In the data rows, 50 means zero.
Each row has a hidden score. How much does it go up from the first row of each pair to the second? 7 means little or no change, 15 a big rise and 0 a big fall.
37:58:40:74:44:49:60:54:70:37:34:64
39:60:86:41:59:56:89:99:52:35:62:51 -> 0
99:11:41:20:34:6:27:34:10:90:44:9
35:56:76:56:59:46:65:47:57:36:45:55 -> 12
42:53:51:44:65:47:44:46:49:50:50:49
50:45:38:53:29:52:60:48:43:49:38:41 -> 7
68:36:53:38:53:37:52:70:36:37:92:51
39:52:54:71:69:73:72:74:75:32:48:55 -> 13
37:61:70:60:48:70:53:49:60:37:60:54
35:71:79:80:63:65:57:65:92:39:55:65 -> 11
45:61:22:44:37:37:73:73:57:37:48:55
58:45:28:54:34:78:52:59:41:54:36:39 -> 3
36:80:97:72:64:80:64:76:63:37:79:75
44:51:44:53:40:41:42:57:45:45:52:61 -> 10
41:56:31:54:57:54:64:58:63:35:36:78
45:47:48:30:35:40:50:49:45:44:33:68 -> 2
36:61:57:57:69:50:62:77:52:36:61:50
81:20:66:27:53:27:41:44:40:67:52:34 -> 3
34:63:68:77:48:81:58:56:78:35:59:82
67:54:6:41:13:39:59:52:36:55:47:36 -> 6
36:72:58:68:68:74:71:48:80:36:59:85
32:55:24:68:24:61:39:45:77:42:21:53 -> 9
53:46:46:37:56:56:23:36:47:41:48:39
43:45:25:44:32:47:45:44:78:49:30:47 -> 15
37:51:46:77:58:56:36:45:68:42:47:40
43:55:19:68:34:48:47:84:72:42:20:48 -> 11
35:74:36:53:30:59:36:53:80:40:37:66
47:39:47:28:41:37:29:29:46:57:64:28 -> 0
35:57:46:68:61:69:49:53:63:34:45:61
37:48:85:80:62:63:78:69:51:36:64:46 -> 0
36:56:61:42:61:60:61:59:48:40:67:50
57:50:38:32:24:50:36:42:31:43:27:37 -> 7
62:48:38:26:27:34:32:39:25:73:23:35
35:53:73:69:61:51:78:57:62:41:64:77 -> 11
42:49:53:79:62:68:17:22:53:36:48:64
48:50:37:71:50:55:72:46:59:47:44:40 -> 8
49:51:61:43:59:52:80:51:47:56:51:57
50:43:41:55:54:37:47:47:38:46:46:50 -> 8
73:13:63:22:42:26:37:41:22:76:39:29
41:56:67:81:38:70:30:40:72:39:40:60 -> 15
39:54:28:41:46:57:31:43:48:50:44:69
51:45:44:39:58:53:64:62:50:69:73:52 -> 4
43:56:71:52:54:39:71:86:56:44:53:55
34:47:25:57:40:45:62:65:64:35:45:67 -> 14
58:40:47:24:54:29:88:62:31:72:84:58
44:44:87:67:57:40:46:47:49:52:49:46 -> 4
49:42:0:30:0:53:43:57:45:65:0:44
56:47:60:58:49:57:43:43:41:33:46:46 -> 0
33:58:95:67:85:95:47:96:69:34:74:57
61:48:71:55:53:39:31:66:43:42:67:50 -> 6
33:53:60:77:61:49:58:80:54:41:61:66
38:21:69:23:33:57:52:62:27:57:42:37 -> 0
37:58:50:75:39:85:69:56:57:34:42:56
97:8:3:25:4:21:28:23:21:89:4:19 -> 5
39:81:52:65:49:77:83:71:55:32:56:76
47:54:45:68:37:59:61:44:43:49:54:42 -> 4
51:49:52:40:59:40:22:35:31:63:49:32
63:29:31:29:40:31:28:39:39:79:42:59 -> 12
34:56:57:43:58:71:35:46:66:50:58:61
61:17:24:22:18:18:25:26:19:68:38:23 -> 2
40:56:58:71:74:66:49:56:51:46:61:78
39:45:58:32:50:58:31:33:48:45:54:44 -> 5
96:19:36:27:38:34:32:29:20:62:39:21
43:43:62:50:47:37:61:60:41:60:43:51 -> 9
89:18:56:28:34:27:34:48:27:57:41:23
35:63:46:56:55:55:45:50:55:42:63:56 -> 14
79:14:27:28:34:25:43:42:25:79:31:14
60:55:82:37:67:53:24:40:50:46:77:32 -> 5
35:63:29:75:32:75:55:48:82:37:40:88
59:29:29:25:46:43:32:22:39:77:32:35 -> 0
56:44:77:58:50:32:61:58:40:56:57:41
47:52:47:46:62:65:34:36:66:46:49:33 -> 14
33:61:34:77:36:78:41:33:58:35:40:79
37:58:56:69:41:66:19:11:60:34:51:54 -> 3
52:99:52:41:50:52:55:55:58:39:45:45
37:74:61:63:63:57:60:65:60:35:47:71 -> 8
41:41:17:26:8:61:37:32:64:65:33:52
38:61:54:64:61:51:62:53:45:33:39:64 -> 0
61:42:65:35:48:48:58:43:39:47:61:53
36:58:30:70:31:64:61:58:84:38:30:62 -> 15
79:11:39:24:44:42:36:47:22:72:37:25
35:55:44:56:35:56:38:43:43:33:45:49 -> 11
54:51:45:46:42:40:40:41:53:36:35:42
99:4:54:22:58:22:61:72:14:99:56:3 -> 0
47:44:53:53:44:58:56:52:57:42:58:99
40:51:33:69:45:46:58:61:58:51:49:61 -> 7
65:53:47:41:27:44:46:45:37:71:29:44
54:52:65:51:61:40:58:56:58:44:54:53 -> 8
42:28:62:33:37:46:37:48:27:41:50:22
99:18:27:21:34:51:18:12:3:99:35:17 -> 7
61:43:56:28:59:40:47:49:49:54:40:51
54:68:82:72:64:51:43:37:57:36:58:67 -> 6
41:54:68:74:91:76:70:56:53:41:64:44
63:36:49:26:62:31:32:45:25:69:44:35 -> 5
67:33:32:24:42:23:49:49:53:79:40:30
53:48:24:43:19:46:60:70:41:48:11:56 -> 8
44:52:54:52:30:62:0:0:62:56:30:43
32:44:77:38:65:47:70:48:52:45:63:40 -> 3
55:43:26:55:20:55:52:34:40:58:33:42
49:51:20:48:21:45:52:54:31:54:18:32 -> 6
71:37:51:31:49:18:6:0:35:66:45:32
42:53:53:76:65:70:40:46:59:50:51:95 -> 14
33:47:37:37:33:43:45:44:54:46:24:49
38:49:50:53:44:45:30:45:58:48:48:57 -> 7
41:64:49:65:42:65:50:47:69:34:45:79
33:78:36:72:60:61:66:60:91:35:27:69 -> 11
58:27:28:25:35:34:31:36:31:71:35:38
72:43:31:30:24:51:60:51:23:54:28:32 -> 5
36:89:60:62:60:86:74:88:67:43:66:59
39:57:69:77:55:58:50:52:73:35:56:39 -> 6
33:49:33:78:32:66:79:50:69:36:36:58
55:46:40:22:50:42:60:44:35:60:55:47 -> 1
46:55:27:50:17:48:41:57:41:59:14:46
36:78:58:60:73:65:69:51:70:40:72:65 -> 9
54:53:47:47:71:44:60:54:51:43:50:61
37:59:92:65:62:66:66:51:60:33:55:80 -> 4
91:9:43:31:26:27:53:41:16:97:25:8
47:43:34:33:38:37:35:39:52:53:77:34 -> 15
40:53:76:53:58:72:58:35:64:32:50:48
36:49:46:65:46:46:58:56:51:39:49:55 -> 9
57:50:55:54:84:69:58:50:59:37:53:53
41:46:20:43:19:54:21:8:51:46:28:80 -> 12
70:54:49:31:34:66:61:64:40:66:99:36
39:88:36:80:38:63:52:48:59:39:86:62 -> 13
48:41:46:49:46:42:51:58:94:49:37:47
53:43:80:32:65:49:45:50:44:49:73:34 -> 0
74:49:30:31:53:25:45:44:31:63:27:49
35:68:60:60:68:72:72:77:58:42:59:63 -> 8
35:72:67:77:49:79:50:61:67:33:66:79
45:50:63:31:56:37:77:59:62:41:86:49 -> 5
38:64:62:79:68:60:48:29:65:33:68:67
69:34:63:41:68:42:66:89:30:51:59:43 -> 0
35:55:64:78:48:56:64:56:71:32:62:76
40:99:71:61:62:47:63:48:72:33:64:64 -> 6
64:30:27:24:41:21:48:40:35:75:39:37
85:31:39:23:32:20:18:30:20:69:24:36 -> 3
31:69:60:75:68:66:59:53:69:34:64:72
41:87:41:77:46:52:38:39:69:36:99:61 -> 9
50:53:72:57:77:66:33:28:64:41:70:50
34:50:31:38:24:56:28:21:58:35:28:49 -> 11
38:57:42:43:48:77:39:52:59:36:51:43
85:24:52:26:65:47:56:46:40:75:54:27 -> 2
80:38:13:42:30:32:28:32:53:74:36:29
33:66:65:73:55:57:77:53:76:34:46:69 -> 6
47:53:51:45:60:82:70:64:54:46:65:50
44:49:71:70:47:51:37:29:45:43:55:60 -> 4
45:42:50:38:45:35:49:52:41:52:47:39
54:45:34:50:40:52:62:99:54:44:31:72 -> 13
34:63:69:79:62:70:71:74:61:32:67:77
40:66:58:59:51:45:49:53:57:38:50:70 -> 7
44:57:43:48:52:42:42:45:75:39:46:56
85:41:33:29:56:39:30:32:30:56:36:31 -> 0
87:7:38:23:58:0:54:63:13:77:47:17
99:0:45:21:67:13:3:0:9:99:47:0 -> 5
40:51:69:74:86:52:67:56:49:54:66:37
47:40:55:44:63:37:62:66:47:57:55:53 -> 9
33:56:49:48:53:59:39:72:64:42:51:61
36:61:67:73:87:68:55:65:99:38:77:61 -> 10
51:39:54:37:75:40:55:61:43:47:57:49
40:47:34:48:33:41:20:43:89:44:42:63 -> 15
36:58:46:68:67:59:80:63:67:39:54:62
33:79:64:58:74:64:41:37:55:37:63:70 -> 4
39:49:42:60:68:50:63:56:49:39:52:50
48:30:21:26:25:44:55:47:32:51:16:35 -> 6
38:48:59:43:52:43:34:38:40:35:65:44
38:57:42:50:56:72:39:32:56:38:55:61 -> 12
33:53:99:40:74:75:53:58:73:49:59:43
33:65:80:76:66:78:87:50:87:36:62:99 -> 15
72:44:41:22:28:26:57:46:36:79:44:24
34:74:59:61:79:69:74:52:65:35:51:64 -> 11
44:41:24:36:42:30:42:50:32:50:38:27
59:40:64:56:79:59:46:59:50:51:61:41 -> 6
68:37:44:40:81:28:48:52:34:63:66:43
34:60:69:72:84:66:57:45:65:34:53:73 -> 10
45:52:48:59:52:59:70:42:50:51:39:84
52:50:40:52:39:43:75:63:36:40:47:50 -> 4
34:64:89:49:59:47:71:60:64:38:66:53
71:36:55:55:45:27:54:59:33:63:52:29 -> 5
69:39:84:39:54:56:49:49:41:74:67:46
99:2:81:21:53:15:75:93:14:99:67:12 -> 1
37:59:68:68:59:74:72:61:60:36:79:58
61:35:67:38:71:34:66:78:27:59:68:52 -> 2
40:51:38:29:44:42:9:20:56:55:39:46
38:68:62:65:42:50:33:39:66:34:55:52 -> 6
35:47:52:61:57:47:42:45:67:37:66:54
39:35:54:33:67:32:27:19:37:48:52:43 -> 2
46:51:48:36:52:54:70:50:67:43:53:55
54:46:42:47:36:39:63:60:42:61:53:49 -> 4
53:55:56:45:49:70:35:27:56:45:71:57
39:81:52:70:55:55:97:59:50:33:83:72 -> 7
41:55:55:63:49:61:44:60:63:38:48:62
64:46:76:51:67:34:41:35:52:45:70:67 -> 3
34:65:57:67:76:61:44:51:71:33:77:65
81:46:45:30:32:51:26:23:48:52:42:30 -> 3
38:62:56:79:51:61:54:64:71:34:88:54
57:54:59:63:55:38:65:51:45:53:58:47 -> 2
58:37:22:38:38:39:27:24:36:59:48:49
54:50:38:35:44:45:50:68:37:43:43:47 -> 5
81:32:32:34:43:27:61:45:37:71:49:24
66:34:52:31:40:33:44:44:24:77:41:25 -> 3
46:55:48:43:75:69:29:37:51:43:49:51
57:37:43:35:39:34:24:27:31:48:42:47 -> 4
46:47:30:42:41:48:55:54:54:44:45:41
36:99:49:64:57:63:60:54:80:38:59:69 -> 10
36:36:47:23:33:21:25:0:31:83:34:28
55:30:24:27:52:32:44:53:23:75:35:37 -> 9
35:53:80:63:70:52:54:68:73:38:75:58
87:39:66:21:63:13:48:61:16:88:51:14 -> 0
48:61:59:54:71:60:77:53:57:33:57:51
64:46:17:30:16:27:25:40:46:69:22:49 -> 10
35:70:44:67:48:63:26:39:46:38:52:74
63:31:41:29:41:29:43:44:48:62:35:39 -> 6
42:63:45:40:46:56:39:51:48:53:72:58
54:47:39:44:44:42:43:41:55:54:55:40 -> 8
33:56:43:56:41:48:53:39:45:61:36:47
55:62:51:66:43:49:40:52:37:34:58:45 -> 5
51:34:60:27:92:43:34:45:35:56:54:42
50:33:23:29:24:80:33:52:29:67:26:37 -> 10
46:86:44:34:31:41:29:24:43:37:44:34
34:52:55:52:60:51:45:44:48:41:60:44 -> 7
42:49:48:46:54:65:48:52:59:46:36:56
91:33:26:26:23:26:68:42:29:93:20:27 -> 4
37:45:79:35:69:50:45:53:61:33:74:40
39:61:62:59:67:60:84:59:44:39:61:59 -> 8
57:48:48:35:49:66:81:60:34:48:56:41
41:41:65:32:80:32:47:46:43:58:63:42 -> 6
39:41:58:51:50:47:48:49:47:46:51:33
36:56:33:45:64:74:40:47:80:35:52:60 -> 15
46:49:35:49:36:49:68:51:68:49:30:39
46:46:51:65:37:57:69:42:44:47:37:71 -> 3
